Each path below is one point turned by a fixed rotation once a step. After each direction that follows a path, write how fast that rotation turns it, in degrees each step (0 if it stays still).
Each turn is a multiple of 5 degrees from 10 to 175, or 0.
Each row of a path follows its step; steps can be skipped.

step 0: [ 26 -14  -1  -6   8  14  -8  -9   0 -50  10  11  -1  11  -8   0  -2  20
 -15   0  -3  11 -11   7 -26  22   2   8  16   4  39  21 -33 -23   3 -19
  -7 -10 -27  30 -19  32   5  20 -33  11  21]
step 1: [ 10  -1  16  18  14  -8 -20 -14  -4 -15 -44   6  13  30  16 -21  -5 -10
 -10  17  19   6  -7  11   5   7  -7 -22  -9 -10   2  12   9   9  19  -2
 -27   5 -19  49  13 -34 -10 -23  30  41 -10]
step 4: [ 40  10  10 -27   3 -33   2  40 -38   2  15  -7   5  16  -8  14  -4  24
 -18   5   9  12  -6   5 -13 -22 -38   2  -4  -4   9 -32  24   5  20   5
  17 -25  -8   4  21  -7 -18 -18  21   6   9]
step 7: [ 14  39 -19 -20  -4   7 -22 -17  -4  -4 -16  -6  27  -7 -10   2  23 -16
  -7  39  -1  -5  17   5  11   0   7 -25 -29  17  38 -11  24   0 -33 -12
  37   8  -2   1   3  19   4 -35  17  12  14]
step 9: [ -8  -5 -12  29  10 -20   7 -24  -3 -14 -13 -17  15 -20 -37  -3  19  14
 -43 -18 -21  27 -26 -16  -2   1  18  25  12  17  -6  33   1   6 -29 -13
  13   1   7   0 -18  29  22 -23  -3   3  17]
step 10: [  2 -32   1   7 -20  -6 -14   4 -20   0  -4  17  25 -16  17  -7  20 -33
   3  17  -3  25  13  41 -36  21 -35  20  16   3  -3  -4  15  16 -12 -18
   4   3  -1  41   2   3  13  -6  28  -8 -15]
step 11: [  6 -18 -30  19 -10  -8  -2 -31  -9  33 -27  -8  12 -10   5  -4  -5  28
  -2  -1 -11  -7  25 -46 -29  11  -3  15   9 -25 -34 -19  -2  -3  -5   5
   3  14 -35  -4   7  -4   2  10  12  28  32]
step 13: [ 16  -3  -5  12   0  24  -8   0  -8 -10 -16 -31   0  11  19  -4  16  -5
   0  -6   5  28  21  15   5   3 -23   5  23  -8  -1 -12   8  31  33 -28
  43  -7 -14 -36  -7 -13 -41 -21   2  19  22]
step 14: [-17  33  11   7   9 -17  29 -10  -3   9  -4  -9  -1 -30  23  -6 -14 -16
 -28   0  31 -13  21   8 -12   5 -33 -20 -34 -28 -10  -8 -10  -3  37  24
  22   3 -21  -2 -14   2  19  23  -6 -22  17]
step 17: [ 24 -10   7  13 -12   2  -9   3   3  31   1  21  24  44  13 -39   4 -16
 -20 -10  -2 -18   5  -6  13  -3   8  13 -37   7  24   2 -23   9  -8  21
  21  17 -22  21  10 -10 -15  32 -13  -8  26]
step 19: [  4 -40  -6  22 -13  11   3   5  -9  24  -9 -24  35   1 -17  13   3 -28
  15  11  19  -9  -6  12  21  11   1  -8   9  61  21  -2 -20  31  20 -14
  -4   7  23  22  -1   3   3  -4   6   4   8]
Directions:
[  4   3  -8   1  -8  -2  10   1  -1  -4   1   0 -11   5   3   3  -3   4
  -5  -1  -3   1   5  -4  -3  -2   2   3   9   7  -7   5   8   3  -1  10
   6   0  -1   3  -4  -9 -11  -2   3  10  -5] : 155
[ -2  -5   0 -10   0   7  -1  13   1   7   8   7   0  -3   5   6   7  -3
  -7  -5   4  -1  -1  -3   3  -6  -1   5   4  -3   1   1  -1  -1  13   2
   3   5  -3  10  -3   5  10  -2   2   5  -7] : 170
[ -4   5  -7   8  -4   0  -3   1   2  -5   4   9  -2   4   2   2  -6   0
   3  -3  -4 -10   1  -5  -2   5  -6   5   2  -1  -3  -5  -5   2   7   4
  -1  12   8   2  -4   4   2   3  -3  -3  18] : 125
[  1  -2   9   0   4   9   7  -4  -6  -7  -6   3  -8  -5   9  -8  -1  -5
   0   0   2   8  10  -3   3  -2  -1   0   6 -10  -2   5  -5   3   4   1
  -7  -6  -9   3  -2   2  -2   3  -2  -1  12] : 25
[-11   1   1   4  10   3   4  -7   3   8   5   0  -3   4   1   1   0  10
  -2  -2   2  -2  -2   3  -2   2   1   7   3   4   0   6  -7 -11  -3   9
   0   3 -12  -4   2  10  -6   3   9  -8  -2] : 120
[ -7   7  -1 -10   0   5   7  -5  -6  -5  -6  -3   1  -5  -1   4   4   5
  -4   9   1  -5   4  -1  -4   6  -4  -5 -10   2   1  13   0   1  -2  -1
  -2   7   6   1 -12   2   6   7   1   1  -4] : 160
[  5   7   1  -7  -4   4 -10  -1  -8  -5  -3   4   1  -2  -9 -11  -9   8
   5   0   1  -5  -4   8  -6  -7   3  -1   4   2  -8   6  -3  -4   6   3
   0   1  -5   3   0   2   3 -13  -1  -1  -1] : 10
